In the rows, 128 means zero.
Named turns come first, each shown by rows before and after it. Which turns, in which order, take the first row of each pair that follows to the second? Write the first one first, as in the answered first pair.
turn z_25:
[ 81 113 117 132  65 118  90 137 136 122 133 129 153 144 133 155 179 115
 103 188 111 153 128 107 116 147 169 127 136 148] -> [114 131 120 105 106  75 155 128 115  91 119 109  99 172 128 121 145 142
 146 155 127 139  58 151 174 103 142  97  98 121]
[214 130 137 136 190 168 161 124 133 141 131 139 106  96 109 118  85 144
 156  68 134 110 145 136 113 101  85 114 121 123] -> [179 126 132 154 171 200 114 132 153 163 142 143 145  76 107 124 103 132
 134  82 127 114 184 109  70 130 107 139 154 126]
[129 125 124 149 102 178  96 183 154 151 167  88 149 138 120 160 122 194
 128 118 105 176 211 117 105 140 137 150 111 131] -> [179 126 131 125 125 136 153 166 128 127 159  85 100 163 117 159 113 206
 150 101 106 172 167 158 160 104 108 109  64 129]
[119 137 125 112  68  87 128 168 136  89 137 120 123 174 144 162 184 118
  99 174 111 205 112 143 159 124 135  80 123 145] -> [ 74 165 103 122  88  94 127 185 148  95 130  96 115 172 141  79 136 151
 155 148 157 177  73 140 156 113 141 108 150  97]
turn z_957:
[161 146 137 137 156 174 138 129 122 107 119 125 123 107 112  87  86 140
 130 101 122 129 112 118 116  96 121 148 138 106] -> [108 148 133 131 133 135 137 138 120 104 107 115 124 130 120  79  98 147
 138 130 133 141  69 125 131 101 135 154 131 101]
[129 130 116 182 116 114 142 137 166  78 173 132 136 137 122  97 132 139
  78 102 116 169 164 131 137 121 169  77 166 130] -> [131 134 118 177 126 115 149 137 164  78 175 130 133 136 122  84 120 140
  88  91 122 166 160 134 140 116 171  81 166 125]
[111 116  94 136 111 117 127 142 153 146 107 130 139 123 129 131 145 129
 128 164 110 127 142 156 124 132 135 164 112 126] -> [139 111  97 142 123 136 134 136 156 150 115 141 142 113 131 136 138 123
 117 151 102 123 167 156 116 128 128 161 112 131]
turn z_80:
[120 147 113 139 147  98  79  89  81 120  95 119  63 120 144 131 113 151
 117 106 146 127 115 106 138 163  71 100 126 151] -> [105 146 111 138 136  94  77  97  81 121  95 116  64 121 144 126 112 155
 117 110 150 129 108 102 130 168  73 113 132 152]
[144 128 136 129 166 130 134 134 123 131  86 113 111 151 119 107 127 121
 104 129 117  94 164 134 152 110 144 119 121 108] -> [119 129 130 127 146 111 123 146 126 125  83 108 112 164 123 100 134 125
 102 149 118 103 151 134 158 115 151 123 122 107]
[134 137 117 132 108 109 147 154 122  93 123 111 135 161 122 112 118 144
 116 120 124 146  97 142 142 113 138 119 107 122] -> [132 146 109 143 137 140 137 149 130 114 130 112 142 135 118  87  94 146
 135  95 133 119 112 127 118 118 133 135 134 112]
Pairs:
Each pair is two turns apart.
[ 85  82 143 121 122  99 111 138 128 117  78 151 122 100  96 134 148 116
 159 116 159 159  88 120 163 129 123 108  97 139] -> [ 88  78 145 121 116 103 109 134 128 124  80 159 127  96  94 144 157 111
 147 119 150 167  99 120 155 133 125 108  96 146]
z_25, z_25
[111 126 103 117 135 107 130 116 131 136 106 115 133 125 150 117 121 150
 154 113 136 102  87 120 116 124 130 148 133 104] -> [123 122 111 108 126  88 140 118 125 127 104 115 124 142 150 140 139 147
 144 126 125 116  74 130 133 119 128 133 110 112]
z_80, z_80
[125  93 151 107 129 153 144  86 122 191 127 167 138 112 122 175 145 144
 133 126 107 126 171 134 131 157 128 126 116 176] -> [122 112 143 118 164 173 152  93 128 196 130 156 130 100 116 123 105 158
 165  91 134 102 165 132 127 145 123 137 136 148]
z_957, z_25
[ 80 124 104 139  73 129  97 123 154 153 122 127 183 142 139 121 144 127
 132 163 109 151 138 120  93 122 144 137 127 153] -> [146 111 121 140  85 136 116 113 148 143 136 139 171 141 135 156 149 116
 107 150  90 158 170 129 103 109 133 105 110 173]
z_957, z_80
[151 140 127 123 144 105 135 123 133 120 117 127 123 123 136 134  94 125
 132 110 120 109 135 137 138 126 108 108 124 124] -> [104 138 121 135 111 113 103 135 145 136 112 125 147 122 136 136 112 120
 123 136 123 119 139 118 116 149 129 132 146 125]
z_957, z_25
[131 129 130 132 118 125 125 138 130 117 132 129 132 143 122 144 136 117
 112 136 114 134 129 127 141 131 128 126 133 138] -> [147 128 129 126 126 124 139 131 127 116 131 132 122 138 120 139 133 121
 119 130 117 130 127 131 145 127 123 120 121 139]
z_80, z_25
[159 133 134 110 159 118 163  99 108 134 135 123 114 115 136 143 122 124
 144 100 127  91 125 139 150 114 106 111 113 136] -> [105 127 136 100 113  85 145 107 109 130 120 116 124 137 139 151 155 125
 134 140 128 115  96 141 159 129 128 123 108 138]
z_957, z_957
[131 156 118 142 142 128 149 117 146 126 169 135 141 123 116  75 117 154
 150 112 121  69 123 186 124 142 145 156 119 111] -> [163 148 127 128 145 116 164 106 138 118 167 145 133 132 119 101 125 146
 138 116 110  76 121 197 139 135 134 135  97 125]
z_25, z_25
[120 136  89  58 118  75 151  94 109 125 106 154 167 140 134 114  98 123
 161 132 153 112  39 118 150 102 135 186  73 123] -> [163 124 101  55 135  80 166  75 104 119 113 163 159 135 131 135  95 120
 153 119 145 111  58 124 157  96 121 171  60 132]
z_80, z_80
[107 124 109 102  82 116 124 135 136 151  80 120 145  79 111 117 114 140
 143 156 127 149  97 111 135 154 148 148 143 125] -> [172 109 125  99  96 122 141 116 127 148  91 138 138  71 109 163 127 123
 117 146 103 152 132 115 143 147 131 124 127 151]
z_25, z_957
[ 81 111 133 111 121 137 110  94 126 162 116 147 150  93 136 131 145 134
 151 146 131 103 123 116 109 156 134 159 155 138] -> [145  99 150  95 131 114 147  73 105 141 116 156 118  98 129 160 151 131
 146 134 113 110 119 140 142 134 108 127 116 153]
z_25, z_957
[153  89 129 120 144 110 132 126 107  83 109 109  89 137 147 115 152 121
 127 117 101 102 102 118 120 149 147 145 132 149] -> [158  91 127 125 158 125 132 125 108  88 115 111  92 125 145 109 143 122
 133 106 104  91 116 115 114 153 138 150 139 147]
z_80, z_80
[141 132 130 114 133 121 157  87 105 148 118 135 119 117 114 143 128 123
 146 125 112 128 125 125 147 122  97 133 106 130] -> [140 126 132 117 119 130 141  84 109 159 122 142 134 113 114 157 140 114
 132 135 105 133 144 115 132 135 107 132 114 143]
z_25, z_25
[166 125 120 137 123 133 119 144 124 115 125 124 126 142 124 159 138 117
  96 130 111 154 150 147 141 125 135 118 126 144] -> [112 141 104 136 114 120 118 160 127 108 114 107 124 155 124 114 125 137
 126 138 140 149 104 149 143 124 147 135 135 117]
z_25, z_957
[139  97 126 156 181 162 126 143 141 155 158 137 128 122 132 113 108 130
 105  94 136 126 190 129 116 131 145 172 140 107] -> [ 87  97 126 135 120  85 130 163 128 128 139 123 113 178 140 126 146 137
  96 154 132 169 125 151 156 134 164 157 109 115]
z_25, z_80
[119 106 135 128 117 128 101 121 147 143 127 129 147 112 146 161 154 107
 108 155 106 139 146 115 108 147 131 134 144 146] -> [132 106 137 129 117 131 103 117 147 145 127 133 144 110 151 167 151 105
 105 149 105 137 153 115 110 142 125 133 135 148]
z_80, z_80
[ 59 117 129  89  93  64 148 109  98 129  86 126 111 145 127 141 164 131
 148 171 134 129  61 154 156 145 124 120 102 132] -> [ 71 132 122  93 131  86 164 114 102 129  90 116  95 135 124  92 119 148
 182 131 157 100  54 157 152 127 114 127 110 102]
z_957, z_25
[122 132 127 133 105 125 108 146 145 122 120 115 140 138 138  97 109 149
 121 130 139 136 123 115 131 131 138 135 160 120] -> [163 118 140 121 103 106 127 129 132 107 118 122 125 147 140 135 126 145
 105 131 126 146 124 132 154 121 124 107 133 138]
z_957, z_25
[142 123 157 111 124 142 165 135  92 112 152 153 115 131 104 107 125 109
 132 131 154 130 182 185 125 128  90 101  90 160] -> [115 134 144 122 134 166 146 140 102 131 149 147 131 109 106  76 109 113
 148 121 172 116 192 166 100 136  94 129 119 145]
z_80, z_80
[ 89 145 120 133 154 146 104 120 148 124 139 112 136 116 132  83  95 131
 159 111 149 117 123 119 103 120 124 155 172  96] -> [ 75 123 129 128  99 119  85 113 145 122 136 124 154 131 135 147 153 113
 114 163 117 154 141 113 104 145 141 150 156 136]
z_25, z_80
[142  83 145 110 187 161 131 105 113 149 156 125 148  77 150 136  90 165
 171  98 135  96 108 149 175 102  82 112 127 166] -> [ 40  98 129 123 122 137  79 142 129 153 144 109 178 108 159 122 118 165
 157 152 143 129  82 131 162 127 130 136 154 158]
z_80, z_25
[152 149 128 159 142 151 127 149 135 110 137 128 135 109 114 103 105 124
 115 109 126 131 143 126 115 134 128 137 127 111] -> [162 148 126 153 145 138 139 146 135 108 137 126 128 118 113 102 100 123
 120 104 128 129 137 133 125 126 122 130 118 109]
z_25, z_25
